Each path below is one point turned by a fixed rotation once a step. After each direction that follows a path, write how fast that rotation turns it, in deg/step (0 if it stays still).
Each turn is a multiple of 5 degrees from 10 to 175, or 0.
Each row of a path follows its step; steps can be skipped.

step 1: [-27  34  11   9  15 -11  31  15  42  -4  -6  12 -42  22  44  -7 -19 -71
  -3  32   8  -3 -40 -54 -33  -2  43 -46  61  12  -7  -4  37 -16   1  42
  26  -8   2   2  13 -37 -18 -27 -24  -2  38 -66   0  -4  50 -30 -20  17
  76  51 -31  27  60 -32  -5  38 -11   6 -23  47 -46 -46  -3  -3   9  12
 -50  13   6 -28  19]
step 9: [ 38   5  15  -4 -25  -9  -2  22  12 -11 -21  29  36   6  29  26 -20 -31
  28   2  22 -25  18 -50 -32  35  40   7  64   8 -22  11 -30  22 -23  40
  24  54 -22 -11   4  -8   3  14 -14 -53  23  35 -58  -5 -16 -21 -38  30
  70   9 -53  27  70 -68 -28 -12 -58 -14  -5  33 -54 -20 -24   8 -47  -2
  47 -28  -8   3 -18]
step 13: [-10 -12 -25 -54 -33  12  -6  10  12  31 -11  48 -45   0  10 -11 -26  -6
  35  14  27 -40  29 -25   5   6  54  -8  37 -11 -12  12 -41  84 -57  51
  21  56  -3   0  32  11 -17 -36 -56 -84  -5  14   3  -8   1 -21 -28  15
  27   2 -16 -13  19 -33  30   4  -3 -59 -16   4 -48 -33  -7  11   6  26
 -20  26  59 -53  29]
step 18: [ -7 -51 -14  24 -47  -6  35 -13  25  19   7  14  29  22  32  23 -46  -7
  25 -41  44  13 -12 -13 -42  30  47  -1  50  -6 -47  -8 -33  53  -7  13
  48  19  16 -35 -28 -17  16   9  -3 -53   4  51 -18  15  -9 -16 -35 -46
  81  85   4  49  56  -5 -21  -9 -46  11  16 -17 -25 -12 -12 -17  32  18
  15   6  40 -13   0]
step 23: [-14 -23   1  15  -9  -6 -13  14   6  11  13  11  15  14  36 -22 -38 -36
  22 -24  33   7  31  54 -35   1  25  -2  45   1 -13 -11  18  21 -66  19
  45  41   1  50  24 -13  22 -25 -31 -57  26  35  25 -93   3 -18 -20 -11
  17  31  55  19  10 -61  20 -18 -43 -32 -17  61 -11 -16  -9 -14  14  -7
  63 -55   4 -18 -49]
step 25: [-11 -37   7  38 -38   0  43  21  23  29  -2  29  53  -2  37  17   0 -47
  51  -1   7   7 -17  -5 -33  19  40 -12   9 -45 -20 -24 -33  20 -70 -15
  30  40  -3  -1  58 -19  19 -59  11 -29 -13 -15 -32   3 -20 -10 -61  77
  31 -46 -12  -1  26 -19 -24 -12 -48  -2  18  17 -16 -42  14  62  -7  21
  38 -56  -1  -8 -29]
step 27: [-56 -47 -50  56 -21  -5  41  24  13  30 -37  51  -8  -7 -16 -14 -46 -20
   9  -7  21  26   0 -11 -24 -23  76  15   4 -16   2 -17 -11  23 -53  16
  21  21  10 -13  -6 -12 -10  -5 -44 -69  17  15 -17 -34  61 -21 -26 -38
  45  18  31 -25  58 -21 -35  12 -33  17  25  21 -40 -55  -9  -8  63   1
 -13 -48   0  -6   0]
step 34: [ 20 -18  12  29 -11  -2  14  10  34  45  27  -1 -21  12  41   3 -32 -83
  36   3   2 -37 -44 -40 -45  20  68 -30  41 -25 -53 -16 -32   3 -35 -11
  15 -26 -18 -25   6 -14  11 -51 -37 -15  -1  14  -6  33 -52 -36 -53   8
  20  39   6 -18  69 -25 -24  24 -14  -4  12 -13  16 -44  14  27  16   8
  24  -1  76 -10 -36]
step 39: [ 26  15 -11   3 -30   9  35 -21   7  -7  -9   5 -12  -1  20  -7 -29 -18
  36 -12  14 -21 -54  16 -60   1  59  51  35  43 -11  26   2  44 -57  31
  -2  67  17 -13  27 -17  44 -22   5 -57 -10  46   0 -44 -12 -28 -41  30
  40  24  73  11  50  20   5  -6  22 -36 -14  65  28  -5   9  41 -17  30
  29 -27   5   1 -46]
Directions:
[ 13  -1  -4  -4   3   5   0  -1  11   0  -2 -10   1 -11   1   4  -4  -4
  14   8  -9 -10   4  17  -4   2  -5   7   7   6   2   4  -7  10   5  -5
   3   5   7  -3   4  -1   7   4  -4  -2  -7   5   9  -2  -9 -21   6  -5
  -7   5   0  -3   7  -8 -11   4  -5  -6 -11 -17  -3  13  -2   1   0   6
   6   0   7 -10  -4] -> 70
[ -8   1   3   4   6  -5  -3   0   0   5 -10 -10  -8   7  -3   5  -2   6
  -2   6  -1  -1 -11  -6   3  -4 -20  -5 -12  -6  -3  -1  -3  -4   2  11
  -3  19   2   9 -11  -6  12  12  -8  -5   1   2  -2  -9   3  -4   1  -1
   4   5  12  15  15  -2   0  -6  -6   3  -5   3   9  -1  -5 -10  10  -3
  -9 -10   4  -7  -4] -> 85
[ -4 -16   4   9   1   5  -2  -4  -5  -4   2  -1   3  13   2   7   2 -12
   2 -11   6 -11  -3  -8   4  11 -10   5   7  -5   8  15   5   4   1   0
  12 -16   9   9   1   9 -11   8   8   8   8  -3   1   8  -8  -6   7  -4
  -1   6   8   4   6   1   1   3   4   7 -11  -6  11 -11  -2  -7  -1   0
   2   6  12   3   3] -> 25
[  3  10   2 -10   3  -3 -12   9  -2   6  -6   1 -11  -9  12   9   5  -2
  -7   4   5  -7   0 -10   1  13   3 -15   9   7  -3  -2   6 -12  -3  -2
   5  -6  -3  -1 -12  13   3   5  -3   2  -6   1  -1  -1  -9   2  -9  -1
  -9   5  -9  12   4  -9  -8   6   5   9   7   0 -11  -1  16  -5   1  -2
   0  10   7 -10   0] -> 175
[ -8   1  -2 -16  -2   2   0   3  22   8   9   4   3   2   9  -5  -2   0
  -1  -5  -4  -4   8  -2   7   4  -8  -6  -8  -9 -14   4  -2 -13 -12   4
   2  -6   1  13  15  -5  -5 -12 -10   2   8  -7   9  -3  -2  -6   1   5
 -11  -1  -2  -3  -1  -2   9   5  -7 -11   3  -3   7   5   3   1   7 -14
  -5   0   9   3  -4] -> 35
[  8  -3   9   4  14 -11   5   8   2  -4   9  17  -3   5  -2   5   8   3
   3   9  -3  -5 -10   5  -5  -1  -4  -4  -2   6   2   5 -11  -7   8  -1
  -2  -8 -10  11   2  -4 -10   2   4  -4 -17  -7   8  -4   3   0   1   2
   3   7   4  -7  -6   2   3  10   8  -7  -1  -7 -13  -9  -9 -10   7  -3
 -18   6  -7  -5  -4] -> 155
[ -5   8   0  -3  -7  -8   5  -2   3 -14 -10   0  -9   8  11  -4   1   6
 -11   7   2  -5   1  11   2  -8 -12   2   4   8   7  -5  -2  -1 -11   4
 -18   0   9  -6   7  -1   6  -3   5   3   0 -13   9   3   2  -8   2  -9
   0   4  -5  -1   3   6  13 -11   6   5  -6  -2  -3 -13   3   4 -13  -7
   4  11   3 -10  10] -> 160
